Some points, each followed by its number:
[ -9   2  -1  -7  16 -22 -17 -10  20 -28 -32  38  22  28  10  -1 -35] 0
[-25 -29  79  60 -34 -24  61 -50 -47 -27 -60   0 -39 -80  42 -26 -44] 1
[ 11  -5  19  18 -28 -32  54 -10 -17 -19 -52  -4 -30 -29  15 -26  10] 2
[ -8 -37  46  51  23   6  36 -13 -27   7 -32  40 -89 -70  33  16  -7] 3
[-10   2 -27  -3 -20 -28  35  13  47 -46 -21  28 -14  49 -11 -16 -40] 4
[ -9  16 -19 -34   0 -20 -47 -15  30 -42  30 -35  23  24  -5  16 -16] 5
[ 23  20 -16 -22 -22  23 -57  -8 -37 -57  68 -31 -33   4  11  34  18] 6
[ -5 -41  16   0  16  39  17  24 -16  65   6  23   5 -44 -37   1   7] 7
[ -9  24  48  20 -51 -50  13 -43 -38 -11 -10 -28  36   0  16   2  -1] 8
[-42   9  54 -28 -39   3 -81 -39 -20 -92  53 -15 -14 -11 -42  79  42] 9
[ 24 -49  19 -25  46 -11 -38 -11 -16  14  15 -37  43 -58   0  -4 -39] 10
[-28  21  22   2 -42  14  29   5 -10 -18 -17  30 -18  11 -38  14  50] 11
[  9 -41 -46  14  61  24 -25  40  69  54 -17  53   2  39 -36  38  19] 12
[-10  -1  21  14 -26 -36  59 -20  -3 -12 -75   6  -5 -26  18 -33 -15] 13
[ -4  -7  39  24 -48 -38  45 -11  -6 -30 -48   8 -26 -24   7 -10   2] 14
[ 36   5 -61 -18 -37   8  98  40  -4  40 -55   3 -37 -11  -1 -55  27] 15
[ 61 -30 -29   9  29   9 -56  33  40 -11  50  10   4  41  -5  -7 -16] 16
[  23   15   11  -42  -45  -35  -22  -53  -41 -104  -18  -72   18  -50
   48  -74  -26] 17
[ 17  11  13  -8  24 -14 -37 -14  21 -17  21 -58  18   0  25  -4  25] 18
[-21 -15  84  80 -23 -22  71 -43 -42 -17 -63  15 -48 -80  51 -43 -42] 19
[  6  12 -60 -25  17 -23 -54  -2  70 -47 -35   5  15  53  -2  -5   0] 20
[ 34   0 -47 -33  16 -15 -65   3  66 -59 -23  -2  15  57   0 -18  -2] 21
[-21  29  37  -8  -3  31 -79   3  14 -20  36  22  40  37 -35  27  51] 22
[ 19  23  21 -30 -55 -32 -19 -44 -48 -88  -7 -66  10 -62  41 -67 -23] 23
[ -2  16  -5   7 -19  12  16  30   6  50  39  -6  14  44 -30  -2  34] 24
[-11  44  25 -23  -2  24 -84  10  11 -22  45  11  33  45 -28  33  57] 25
New points follow, each followed by the numbers of its three nearest points above, smallest number first.
[ 18  18 -45 -54 -19  15   6  54   9  15  52  18  20  60 -59  16  36] 16 24 25
[-15  11 -84 -59  23  42 -16  36  35  11  27  20 -24  15 -43  38   5] 5 12 24
[-16  13 -83 -54  32  22 -15  35  55  12  17  28  -6  24 -42  34  -4] 5 12 20
[-59 -15 -25 -26  18   3 -35 -34  40 -54 -48  21   6   1 -24  21 -45] 0 5 20
[ 15 -45  -7  42  -4  13 -29 -24 -27   2 -24   6  -1 -11  11   2 -26] 0 2 10
[-40  25  47  15 -50 -55   2 -50 -41 -17  -7 -38  43   4   5  17  -7] 8 13 14
[ 59 -58  34  15  49   8 -16  15 -17  41  45  -7  42 -48  20 -54 -56] 7 10 16
[ -6 -43  -5  -2  46  28  25  40 -11  95  65   4   9  -5 -28  49 -31] 7 12 24
[-16  17  11  21 -20  21  12   4 -52  52  60 -43  17   9   0  16  21] 7 8 24
[-36  17 -26  -7 -36  21  98   2 -32  59   0 -27 -52 -50  -3 -13  31] 2 7 15
[  2  -1 -41 -56 -51  27   5  12 -23  -8  23 -39  12   0 -47  -3  25] 5 11 24
[ 52 -25  62  28 -21 -77  -9 -36 -73   8   4 -35  53 -41  38 -10 -41] 8 10 23
[ 18 -35  -9 -31  32   1 -12   1 -10  22  11 -26  37 -46  -1 -20 -42] 7 10 18
[ -5 -25 -10  -9  31  24  12  43  -9  82  77  14 -14 -15 -30  54 -19] 7 12 24
[ 67 -25  38   3  43  -9 -72  -1 -32  19  42  -9  75 -11  26 -38 -26] 10 16 18
[ 63 -40 -54  26  68  16 -12  53  64  74 -15  39 -19  39 -10  13  34] 12 16 24
[-59 -36  51  11  50   8 -55 -28  31  20   2 -14  31 -38 -33  56  -3] 7 10 18
